128 stands for zero in the data rows.
Here are some points:
[107 168 125  94 168 162 111 161 165  95 171 123 134 170  98 159 129 148
 151 122 115 102  83 115 111 123  99 127 165 151 132  87  79 147 102 161
 136 127 121 150 131 170 168]
[165 108 171  86 103   0 159 105 135 119 114  80  79  46 155 150 139  64
  67 255 188 175 255 199 119 149 135 156  46  80 139 159 129 164 170 151
 174 103  94  27  94  52 189]
[132 140 131 137 137 129 115 135 143 122 116 123 114 122 158 129 128 115
 110 155 135 145 115 147 149 121 125 118  86 136 121 145 131 120 141 105
 122 114 135 114 110 111 128]
[107 110 114  86 127 127 122 152 162  83 116 101 169  63  62 171  98 113
 105  99 134 128  77 173 158 118  77  87 138 117 162 102 106 129 150 163
 165 189 142 155 132 158 142]
[125 160 134 181 115 178 146 175  85 118 165 166 174 108 126 148 107 136
 172 143  78 129  73 168 196  90  90 129 111 179 110  90 106 118 120  77
 197 124 142 144 127 124 141]
[144 130 132 109 144 123 105 145 130 162 136 121 107 124 143 136 125 141
 134 106 116 154 126 109 117 121 132 157 138 122 139 139 144 145 102 128
 138 150 148 123 133 129 121]
[ 72 112 193  62 107  11 107  86 159 114 206  69 140 122  28 125  72  77
  75 137 255  95 153 143  76 178 140 184 138 120  94 164 126 146  63 159
 192 141 128 141 110 183 180]
[144 122 138 150 131 135 162 124 110 135 114 140 143 100 169 115 130 118
 153 128 103 147 142 132 128 128 155 146 121 127 122 116 138 132 127 114
 126 124 138 124 141 129 116]
[126 113 124 133 145 124 137 129 138 123 109 143 124 128 108 142 145 127
 123 136 129 139 115 141 144 133 119 161  95 149 117 120 129 153 119 131
 140 116 126  92 107 111 141]
[130 140 140 160 130 150 111 134 100 138 125 111  83 148 160 115 151 156
 126  90 116 130 112  88 147 158 152 135 173 111 133 172 114 137 123 116
  93  92 102 103 129  82  91]
[ 92 146 178  91 125 151 116 154 147 142 160 173 130 154 118 108 174 139
 131 110 122 111  90  93 108 105 109 119 154 126 112  92 133 114  91 138
 113 141 151 174 144 150 133]
[117 147 113 178 145 199 121 117 119 104 121 158 183 165 135  79 125 158
 157 106 117 118  80  59 118 101 114 120 161 152 114 113 121 111 143 107
 114 156 131 202 177 140  96]
[113 141 133 120 190 142  97 255 128  74 134 126 223  98  59 196 153 159
 195  45  51  92  40 166 187 128  84  61 214 125 106  62 111 164 103 186
 242 206  71 210 151 171 147]
[121 147 132  96 160 146 114 145 141 134 142 122 158 161 117 136 131 110
 132 149 110 138 105 109 142 133 115 134 125 162 122 123 136 142  97 116
 141 147 140 129 117 145 116]
[133 145 138  95 106  79 126 154 115 158  58 152  70 119 172 160 144 143
 141 101  91 147 164 100 138 136 157 115 151 100 143 194 137 151 149 170
  96 132 136 139 149 144  99]
[133 154 157 117 102 142 120  85 138 118 138 130 107 157 121 137 122 111
 113 101  85 119 118 100 126 132 145 124 153 114 118 114 138 151 139 112
 132 148 128 136 117 145 107]
[123 116 143 114 125 137 148 160 145 132 126 130 111 102 121 145 157  98
 131 135 142 130 138 128 120 144 136 140  99 136 116 134 137 129 139 120
 125 110 136  82 103 103 134]
[102  97 133 124 142 121 145 148 113 129 148 105 162 137 122 113 154 131
 161 124 114 138 110 157 149 121 101 171 118 107 147 126 116  91 122 110
 171 131 138 106 146 125 148]
[153 157 125 157 113 226 130  92 127 143 177 185 212 151 154  49  84 184
 148 128 112  97 110  68 136  72  67 110 173 178 129 150  79 117 134 103
 122 175 155 197 168 172 106]
[ 72 104 151 150  88 185  85  84 128  93 193 101 200 176  70 110  59 150
  28 156 156 140 142 167 103 133 118 148  60 177 104 118 102 105  62  98
 158  88 165 169  94 123 122]
[148 139 124 149 137 133 166 133 129 119 117 133 127 131 182 144 141 106
 131 174 167 127 138 139 138 156 115 126  79 105 160  89 149 133 113  97
 114 131 134 112 121 110 138]
[109 139 114 132 148 162  75 109 136  90 132 107 147 177  94 130  81 167
  87  83 107 135 112  84  82 117 174 168 169 146 105 124 118 183 116 136
 110 178 149 133 143 130 135]
[144 152 115 129  98 130 115  95 144 122 138 129 127 189  84 161 142 112
 102 143 181 112 124  80  95 138  96 148 110  86 165 123 124 170  72 133
 104 116 129 165 135 109 139]
Then 12 other points, each followed by its number:
[118 123 117 137 139  96 109 171 161 144 113 104 124 142 105 163 125 130
 100 134 136 114 103 157 126 117 116 125 115 144 127 119 118 126 151 137
 127 133 128 139 122 131 125] 0
[140  93 107 135 122 135 119 113 126 133 116  99 117 111 165 103 107 115
 103 178 154 161 160 141 160 149 158 135  73  74  96 181 104 120 131  94
 112 101 145  91 127  79 130] 1
[109 157 151  47 159  93  98  66 155 106 120 105  76 178  69 145 149  93
  81 126 140 141 171 186 135 165 162  96 184  74  88 115 121 186 112 154
 144 146 121 106 108 128  97] 2
[113 125 149 138  59 156 142 148 159 122 112 118  61 103 176 114 111 118
  96 165 110 143 156 105 148 196 156 154  58 119 141 151 147 172 145 123
 173  93 139  76  83 103 135] 3
[117 136 122 126 125 139 114 124 137 122 126 128 142 155 103 138 122 141
 110 129 137 120 101 120 122 129 139 136 124 132 136 139 127 131 121 121
 132 126 131 115 135 138 120] 4
[130  93 155 116 107  28 136  79 125  97 164  81  95 102  89 110  54 129
  91  92 174 133 116 151  95 111 108 106  62 166 121  91  98 117 199 143
  98 136 135 105 136  99 150] 5
[144 103 136 132 105 140 156 115 116 137 145 138 135 107 129 124 124 121
 164 119 127 152 148 127 122 126 163 147 115 129 135 112 129 109 137 124
 128 108 139 126 109 125 145] 6
[ 79 154 150 157  92 139 142 170 118 113 139 178 166 139 159  97 147 128
 162 140 148 115  70  86 102  75  93 114  96 182 119 102  96  86 117  67
 164 129 158 171 113 130 159] 7
[118  87  61  88 159 126 121 188  70 150 148 126 226  51  34 210 125 123
 132  74  90 134  53 131  80  56  13 127  96 197 186 123 107 157 168 107
 174 165 174 166 146  78 199] 8
[131 110  80  73 144 115 171 158 138 161  89 156 122 125 167 128 117 150
 165 124 152 114  98 137 152 172 131 123 169 104 155 164 108  95 141 114
  94 121  73 118 122 114 110] 9
[174 138 110 140  38 124 142 100  51 169 141 105 131  38 155  75 106 170
 189  64 124 101 132  74  96 120 108  82 178 147 154 121  87 151 192  79
  90 104 114 124 154 109 141] 10
[ 75  77 194 112 145  85 131  89 164 131 156  78 171 167  86 113  82 131
  38 106 217  88 190 129  72 128 173 182 149 145 126 144 120 132  54 153
 164 133 175 112 141 146 132] 11
Which two of these numbered points are nearest to each point below by angle, seen from the average point of the first points? Their numbers follow each, nearest first.
[149 163 117 187 167 134 138 120 147 140  70 185 131 181 168  99 123 169
  95 178 104 135 101 163 171 146 109  92 101  15 170  93 175  79  88 119
 107 136 144 147 104 143  41] > 9 1
[128 113 184 149 114 101 131 138 121 126 109 122  52  76 186 132 129 127
 156 132 150 148 142 129 153 150 183 165 104 109 138 130 134 136 142 112
 128 105 106  58 114 128 115] > 3 1
[126 186  17  95 116 131 117 174 110 160  92 144  70  72  43  89 195 131
 214  61  21 126 106 147 142  74 121  65 255 134 144 176 163  60 155 164
  62 105  32 142  95 155 183] > 9 10
[141 153 141 159 103 180  93 113 146 127 127 162 122 185 167 130 132  97
 129 103 139 106 131 109 124 129 165 139 142 135 123 120 102 102 132 116
 105  83 142 140  98 130  63] > 4 6
[128 100  94 128 121 148 138 159 104 146 139 149 145  86 121 150 116 148
 122  91 124 133 108 115 122 114 117 124 117 145 124 116 102 117 138 104
 139 119 109 120  99 112 146] > 8 10
[192 111  74 118 135  49 124 179  67 180  52 175  97   0 122 203 156 139
 174  34  59 150 127 255 137 103 141  91 100 102 189 124  58 148 216  97
  98 116  46  98 106  26 201] > 9 10
[120 144 127 135 133 136 124 129 133 144 138 133 119 140 122 137 108 134
 117 129 114 123 131 136 126 113 135 137 108 131 129 140 136 153 126 142
 136 133 149 123 134 127 144] > 3 1
[108 119 123 105 158 104  90 135 191 113 128  99 103 156 121 118 149  87
 111 147 151 129 151 150 129 126 144 109 166 109  73 156 155 137 106 216
 135 128 140 120 139 133  57] > 2 11
[155  59  81 183 111 242 148 190 184 119 234 244 255 197 159  72  16 151
  87 130  67 131  73   0  76  75  69 141 179 255 121 163 106  81 172  40
  90  99 162 223 203 176 141] > 7 8
[139 111 156  64  98 110  90  31 105 130 162 109 119 151 109 112 131  68
  86  92 188 103 139  76  88 135 172 164 150 184  98 133 173 144 150 115
 162  56 140  72 136  99  82] > 11 4
[126  69  96 185 127 161 174 144  97 145  98  85 154  95 138 192 147 128
 236 154 126 154  80 172 142  80  89 100  49 118 189  40 144  66 181 178
  80 169 151 190 229 181 138] > 8 6
[111 129 188 136 137  99 144 120 123 125 126 131  78  95 178 129 140 114
 126 147 134 149 157 142 159 160 163 134 100  96 117 127 121 131 107 107
 130 116 122  92 106 111 137] > 3 1
[149  76 160 119  67  63 131  98  99 166 129  39 127  80 180 120 100 118
  46 255 154 165 202 171 108 117 147 235  50 140  91 255 105  52 126  17
 102  41 167  66 173  71 113] > 1 3
[171 102 105 137 160 148 124 118  71 140 114 111 130 102 142 119 135 143
 161 118  93 152 150  89 136 131 205 183 152  92 126 118 134  87 112 136
 110 119 115 150 119 127 124] > 6 1
